Every row has a hidden score. How much higher is the second row's score than the first row's in each pair? 20 means about the same, 40 much higher and 0 much lower. The score is a weighted sum of the row's numbers plus the product of two more (or one squared), each taken from its middle value.
[-0.4 -0.4  0.3 -1.5  1.3  0.   0.6  0.2  0.1  0.9]
[-0.9  1.1 -1.7 -0.2  0.   0.3 -0.5 -0.7 -0.1 -1.4] >> 12
[ 1.5  0.6  0.3  0.7 -0.2  0.6  0.4 -0.2 -1.5 -0.5]
[ 1.4 -0.6  0.8 -1.4  0.9 -0.3  0.1 -0.1 -0.9  1.5] >> 31
[-0.8 -1.6  0.4 -0.6 -0.6 -0.6 -1.   0.9  0.8  1.5]
[-2.7  0.2 -1.   0.6  0.7  0.3 -1.4 -0.7  1.2 -1.9] >> 22
[-0.9  0.5 -1.3 -1.1  0.   0.1 -1.3 -0.3 -0.4 -0.9]
[ 0.   1.5 -1.2 -2.   0.3  0.6 -0.9 -0.5 -1.6  0. ] >> 22
[-0.5 -0.7  0.   0.7 -0.3 -0.1 -0.7  0.2  0.3 -0.2]
[ 1.3  1.3  0.4  0.8  0.4  0.2  0.8 -0.5 -0.8 -1.2] >> 23
[-0.7  0.6 -1.3 -0.9  0.4  0.4  0.2 -0.9  0.3  0.1]
[ 0.2 -0.2  0.9 -2.1  1.3  0.3  0.7  0.3 -0.8  0.8] >> 23
[-1.3 -0.3 -1.   0.9 -0.2 -0.2 -0.4 -0.2  1.  -0.6]
[-0.7 -2.8  0.6 -0.4 -1.4 -1.3  0.   1.2  2.   2.1] >> 34
[ 0.3 -0.7  0.1 -1.7  1.1 -0.4  1.2  0.1 -0.4  1.7]
[ 0.  -0.2 -0.7  0.2 -0.5  0.2  0.3  0.1  0.3 -0.4] >> 4
[ 1.   1.1  0.  -1.   0.7  0.5  0.  -0.6 -1.5 -0.2]
[ 0.4 -0.2  0.1 -0.6  0.2 -0.2  0.6  0.3 -0.5  1.1] >> 19
[-0.9 -1.  -1.1 -0.5 -1.2 -0.1  0.1  0.3  0.7  0.9]
[ 0.1  0.1  0.9 -0.5  1.   0.   0.5  0.2  0.3  0.4] >> 22
[ 2.3 -0.1  1.8  1.6 -0.7  0.2  1.7  0.5 -0.7  0.4]
[-1.8  0.7 -0.6  0.1  1.1  0.2 -1.2 -0.6  0.3 -1.9] >> 17
[ 0.9  0.3  1.7 -1.1  1.2  0.6  1.4  0.1 -0.7  0.3]
[ 1.5  1.6  0.8  1.  -0.5  0.6  0.4  0.  -0.7 -1. ] >> 17
[ 1.3  1.5  0.6  1.1 -0.2 -0.6 -0.9  0.8 -0.7  0.2]
[-0.4 -2.3 -0.2 -0.1 -0.8 -0.7  0.   0.8  1.2  0.5] >> 37
[ 0.3  0.2 -1.  -0.2 -0.9 -0.5 -0.5  0.   0.   1. ]
[-0.9 -0.5 -0.4  0.1 -0.8  0.3 -1.7  0.2 -0.1 -0.9] >> 17
[ 0.  -0.1  0.2  0.3  0.3  0.  -0.3  0.2  0.   0.4]
[ 0.3  1.2 -0.9 -1.   0.   0.3 -0.3 -0.5 -0.8 -0.4] >> 20
[-0.3 -1.2  0.5 -1.5  0.7 -0.3  0.8  0.5  0.9  1.6]
[ 1.5  0.5  1.6  0.   1.   0.4  1.5  0.1 -0.9  0.7] >> 18
[ 1.9  1.4  1.3  0.3  1.1  0.8  0.7 -0.2 -2.  -0.4]
[-0.1  0.9 -0.2  0.5  0.7  0.3  0.6 -0.3  0.  -1.3] >> 12
[ 1.8 -0.6  2.3 -0.6  0.7 -0.1  1.8  0.7 -0.8  2. ]
[-0.3 -1.   1.3  0.8  0.2 -0.5  0.5  0.8  0.9  0.5] >> 10
[-0.8 -0.3 -0.6 -0.7 -0.4  0.1 -0.9 -0.5  0.2  0.3]
[ 0.1 -1.4 -0.1 -0.2 -1.2 -0.9 -0.6  0.6  0.5  1.7] >> 27
[ 2.2  0.4  1.  -0.5  0.5  0.4  0.4  0.3 -2.1  0.1]
[-0.1  1.8 -1.3  0.5  0.5 -0.1 -0.9 -0.5 -0.5 -0.8] >> 7
[ 0.3 -0.2  1.  -1.2  1.1  0.3  0.8  0.2 -0.5  0.4]
[ 1.2  1.6  0.1  0.9  0.5  0.3  0.  -0.1 -1.2 -1.7] >> 15
[ 1.2  0.3 -0.2  1.5 -0.4 -0.1  1.5  0.1  0.1 -0.2]
[ 0.   1.5  0.6 -0.8  2.   0.   0.5 -0.1 -0.8 -0.7] >> 17
[ 0.1 -0.3 -0.1  0.9 -1.  -0.4  0.2  0.4  0.3  0.9]
[ 1.   0.7  0.1 -1.9  1.2  0.7  0.6 -0.3 -2.   0.6] >> 32
[-0.8 -0.3 -0.8 -0.1 -0.4  0.  -0.7 -0.2  0.3  0.2]
[-2.   0.5 -0.7  1.3  0.2 -0.3 -1.  -0.2  1.4 -2.3] >> 13
[-0.5  0.5 -0.8  0.1 -0.7 -0.1 -1.9 -0.2  0.  -1. ]
[ 1.1 -0.8  1.3 -0.6  0.4 -0.2  1.4  0.7 -0.5  2.1] >> 30
[-1.2  0.1 -1.3 -0.5  0.4 -0.6 -0.5 -0.6  1.2  0.4]
[-1.5 -1.9  0.7  1.3 -0.5 -0.6 -0.7  0.7  2.   0.1] >> 17
[-0.8 -0.5 -2.2 -1.6  0.1  0.6  0.  -0.9 -0.7 -0.3]
[-0.8 -2.4  1.5  0.7 -0.2 -0.9 -0.8  1.4  1.7  1.1] >> 10
[-0.8 -0.7 -0.1 -1.8  0.9  0.4  1.5 -0.3  0.5  1. ]
[ 0.2 -1.2  1.6 -0.3  0.1 -0.3  1.4  0.5  1.2  1.1] >> 17
[ 0.2  0.6  1.8 -0.5  2.3  0.4  1.5 -0.2 -0.1  0.1]
[ 0.6  0.1 -0.7 -0.5 -0.8 -0.5 -0.7 -0.1 -0.3  1.2] >> 18
[-1.6  0.3  1.  -0.4  1.   0.4 -1.2  0.2  0.3 -0.9]
[-0.1  0.7 -1.2 -0.3 -1.2 -0.3 -0.5 -0.4  0.1 -0.2] >> 14
[-0.5  1.1 -0.9  0.6  0.5  0.6 -1.2 -0.2 -1.  -1.7]
[ 0.6  1.8  0.5 -0.1  1.2  0.9  0.2 -0.4 -2.  -1.3] >> 23
[ 0.6 -0.3  0.1 -1.1  0.3  0.2  0.7  0.  -0.4  1.3]
[-0.3  0.6 -1.9 -0.4  0.4  0.8 -0.4 -0.7 -1.6 -2.2] >> 17
[-0.5  0.7 -0.5  0.1 -0.1  0.2 -1.3 -0.6 -0.2 -1.1]
[ 0.4  1.3 -1.   0.1 -0.5  0.5 -0.9 -0.2 -1.3 -0.6] >> 16
[-1.4 -1.2  0.4 -1.7  0.8  0.1 -0.8  0.4  0.6  0.1]
[ 1.5  0.   1.4 -0.6  0.8  0.4  1.3  0.4 -0.8  1.1] >> 23
[ 1.6  1.9  0.4  0.4  0.8  0.4  0.2  0.  -1.9 -1.6]
[-0.9  0.  -1.5 -0.1 -0.7 -0.1 -0.2 -0.2  0.5 -0.5] >> 18
[-0.5  0.3 -0.8  0.1 -0.5 -0.2 -2.8 -0.4 -0.2 -0.4]
[-0.6 -1.   0.5 -0.5  0.5 -0.1  0.5  0.3  0.6  0.1] >> 22
[ 0.5  0.4  0.3 -1.4  0.8  0.9  0.4 -0.4 -1.3 -0.2]
[-1.2 -0.5 -1.2  0.1 -0.8  0.1  0.8 -0.3  1.4  0. ] >> 9
[ 0.4  0.3 -1.1  1.2 -1.5 -0.4  0.2  0.1  0.3  0.3]
[ 0.   0.5 -0.7  0.1 -0.2  0.2 -1.6 -0.1 -1.  -1.1] >> 23
[-0.5  0.8 -1.4  1.8 -1.3  0.   0.  -0.2  0.8 -1. ]
[ 0.8  1.   0.   0.4  0.2  0.5  0.  -0.4 -0.9 -1.2] >> 33
[-0.2 -1.1  0.6  0.4  0.  -0.5  0.8  0.5  1.1  0.9]
[-1.1  0.  -0.5 -0.4  0.1  0.3 -1.5 -0.1  0.  -0.9] >> 20
[ 0.3  0.   0.1  0.5  0.2  0.1  1.   0.1  0.6 -0.5]
[-0.9 -0.2 -0.9  1.2 -0.6  0.  -0.5 -0.2  0.4 -0.6] >> 14
[ 0.1  0.7 -0.6  0.  -0.6 -0.4 -1.4  0.5 -0.2 -0.7]
[-0.6  0.1 -0.8 -1.2 -1.5  0.5 -1.5  0.  -0.7  0. ] >> 21
[ 0.1 -0.9  0.2  1.1 -1.6  0.  -1.1  0.5  0.3 -0.2]
[ 1.2 -1.3  2.3 -0.7 -0.2 -0.6  0.4  1.   0.   1.5] >> 26
[-1.5  0.3 -0.7  0.1  0.5  0.3 -1.1 -0.2  0.  -1.7]
[ 0.1  0.1  0.8 -1.1  1.1  0.3  0.2  0.  -1.  -0.4] >> 25
[ 1.2  0.4  0.1  1.   0.1  0.3  1.1 -0.2 -0.6  0. ]
[ 0.  -0.6  0.8  0.6 -0.2 -0.6 -0.4  0.1  1.1  0.4] >> 18
[-1.2 -2.1  0.1  0.4 -0.4 -1.1  0.5  0.6  2.7  1.9]
[ 0.4 -0.7 -0.5 -0.6 -1.2 -0.9 -0.9  0.4  0.4  1.9] >> 27
[ 0.3  0.8  1.1  0.9  0.7 -0.7 -1.5  0.6  0.1 -1. ]
[-2.1 -0.2 -0.5  1.1  0.2 -0.4 -0.9 -0.1  1.9 -1.8] >> 20
[ 0.2 -0.2 -0.2  1.1 -0.1 -1.   0.5 -0.3  1.1  0.3]
[ 0.5 -0.6 -0.9 -0.1 -2.2 -0.4 -0.6  0.3  0.2  1. ] >> 21
[ 0.  -0.6  0.6 -0.1  0.3  0.   0.6  0.5 -0.1 -0.2]
[-0.8  1.2 -1.3  1.4 -0.2  0.2 -1.4 -0.8  0.1 -2.1] >> 19
[ 0.4  0.3  0.1 -1.4  0.4  0.1  0.6 -0.1 -0.2  0.5]
[ 1.4 -0.5  1.8 -1.1  0.4  0.   1.   0.1 -0.4  1.8] >> 24
[ 0.3 -0.3  0.3 -1.4  1.2  0.2  1.5 -0.2 -0.6  1.2]
[-1.3  0.4 -1.   0.7 -0.6  0.2 -1.4 -0.4  0.1 -2.3] >> 9
[-0.2  0.   0.5 -0.5  1.4  0.4  0.8 -0.4  0.4 -0.2]
[-0.5 -1.4  0.5 -1.1  0.  -0.7 -1.2  0.7  0.4  1.3] >> 17
[-0.2 -0.9  0.5 -1.4  0.6 -0.3 -0.3  0.3 -0.2  1.5]
[-1.1  0.9 -1.4 -1.1  0.4  0.6 -1.1 -0.8 -0.7 -1.4] >> 14
[ 0.   0.1  0.9 -1.3  0.6  0.7  1.  -0.4 -0.3  0. ]
[ 0.2  2.   0.4 -1.   1.4  0.8 -0.2 -0.2 -1.4 -0.8] >> 14
[ 1.   1.9 -0.2  0.4 -1.   0.2 -0.5  0.  -1.  -0.2]
[-0.3  2.5 -0.8 -0.1  2.   0.1 -0.8 -0.6 -1.  -1.1] >> 23
[ 0.7  0.4  1.9 -0.5  1.8  0.1  1.5  0.2 -0.5 -0.2]
[ 0.4  1.7  0.2 -0.6  1.8  0.9  0.5 -0.7 -1.5 -0.9] >> 23
[ 1.1  0.8  1.3  0.5  0.3  0.4  1.4  0.1 -0.4 -0.8]
[-0.5 -0.2 -1.3  0.7 -1.8  0.3 -0.5 -0.6  0.4  0. ] >> 17
[ 1.4  1.8 -0.1  1.6  0.2  0.3  0.  -0.2 -1.  -1.5]
[ 0.5 -0.8  0.5  0.1 -0.5  0.   0.8  0.6  0.2  1.1] >> 22
[ 1.   0.5  0.5 -0.5  0.3  0.7  0.6 -0.3 -1.5 -0.4]
[ 0.3 -0.1  0.8  1.1  0.8  0.4  2.2  0.   0.5 -0.4] >> 18
[-0.2  1.1 -0.4  1.   0.9 -0.5 -0.9  0.   0.2 -0.6]
[ 0.   1.2  0.5 -0.1  1.9  0.3  0.4 -0.5 -0.6 -1. ] >> 28
[-0.6 -0.2 -0.3  1.1 -0.6 -0.6 -0.6  0.2  1.  -0.1]
[ 0.6  0.1 -1.1  0.6 -1.2 -0.7  0.3 -0.1  0.1  0.5] >> 31
[ 1.1  0.8  0.  -0.3 -0.3  0.8  0.3 -0.4 -1.5 -0.2]
[ 1.  -0.3  1.1  0.4  0.  -1.1 -0.1  1.1 -0.1  1.3] >> 21
[ 0.3  2.2 -0.3 -1.1  0.7  0.8 -0.7 -0.5 -1.2 -0.5]
[ 1.   0.8  0.3  0.2  0.  -0.2  0.3  0.  -0.7 -0.2] >> 17
[ 0.5 -0.5  1.2 -1.4  1.5 -0.2  0.1  0.1 -0.3  1.2]
[-1.3 -0.2 -1.   0.5 -0.4 -0.1 -0.6 -0.6  0.8 -1.2] >> 9
[ 1.   1.1  0.1  1.   0.3  0.1  0.2  0.1 -0.8 -1.7]
[ 1.3 -1.5  1.4  1.3 -0.8 -1.   0.8  0.7  0.7  1.5] >> 27
[-0.9  0.6 -0.3  0.5  0.5  0.1 -0.6 -0.2  0.5 -0.3]
[-1.4 -0.3 -1.2  0.8 -1.  -0.1 -0.2 -0.6  1.8 -0.5] >> 20
[-2.3 -0.2 -1.1  0.6 -0.2  0.1 -1.2 -0.5  1.2 -2.4]
[-0.7 -2.   1.3  1.5 -0.9 -0.3  0.2  0.9  1.8  0.3] >> 21
[ 1.1  0.   1.7 -1.7  1.7  1.1  1.7  0.  -1.5  0.8]
[ 0.5  0.4 -2.2  1.  -2.2  0.  -0.7 -0.6  0.   0. ] >> 8
[-0.1 -0.6  0.9  0.1 -0.4  0.5 -1.1  0.3 -0.3 -0.2]
[ 0.9  0.3  0.7 -0.1  0.6  0.5  0.9 -0.2 -0.8 -0.1] >> 19
[-0.6  1.2 -1.7  1.8 -0.8  0.  -0.3 -0.4  0.8 -1.1]
[ 0.6  1.3  1.2 -0.9  1.3  0.9  0.3 -0.1 -1.  -0.7] >> 37
[-0.4  0.8 -1.5  0.4 -0.4 -0.1  0.3 -0.6  0.1 -0.8]
[-0.3  2.  -1.   0.   1.1  0.7  0.  -0.9 -0.8 -1.2] >> 24
[-1.1 -1.1 -0.9 -0.3 -1.1 -0.7 -0.3  0.1  1.8  0.8]
[-0.5  0.8  0.3 -1.2  1.5  0.2 -0.2 -0.4 -0.3  0.3] >> 21
[-0.9  0.4 -1.7 -0.7 -0.4  0.3  0.  -0.6  0.2  0. ]
[ 0.8 -1.1  0.7  0.1 -0.3 -0.7  0.8  0.5  0.5  1.4] >> 29
[-2.2 -1.9  0.2  0.1 -0.5 -0.4 -1.2  0.5  2.2  0. ]
[ 0.3 -0.1  1.3 -0.8  1.  -0.1  0.4 -0.3  0.2  0.7] >> 28
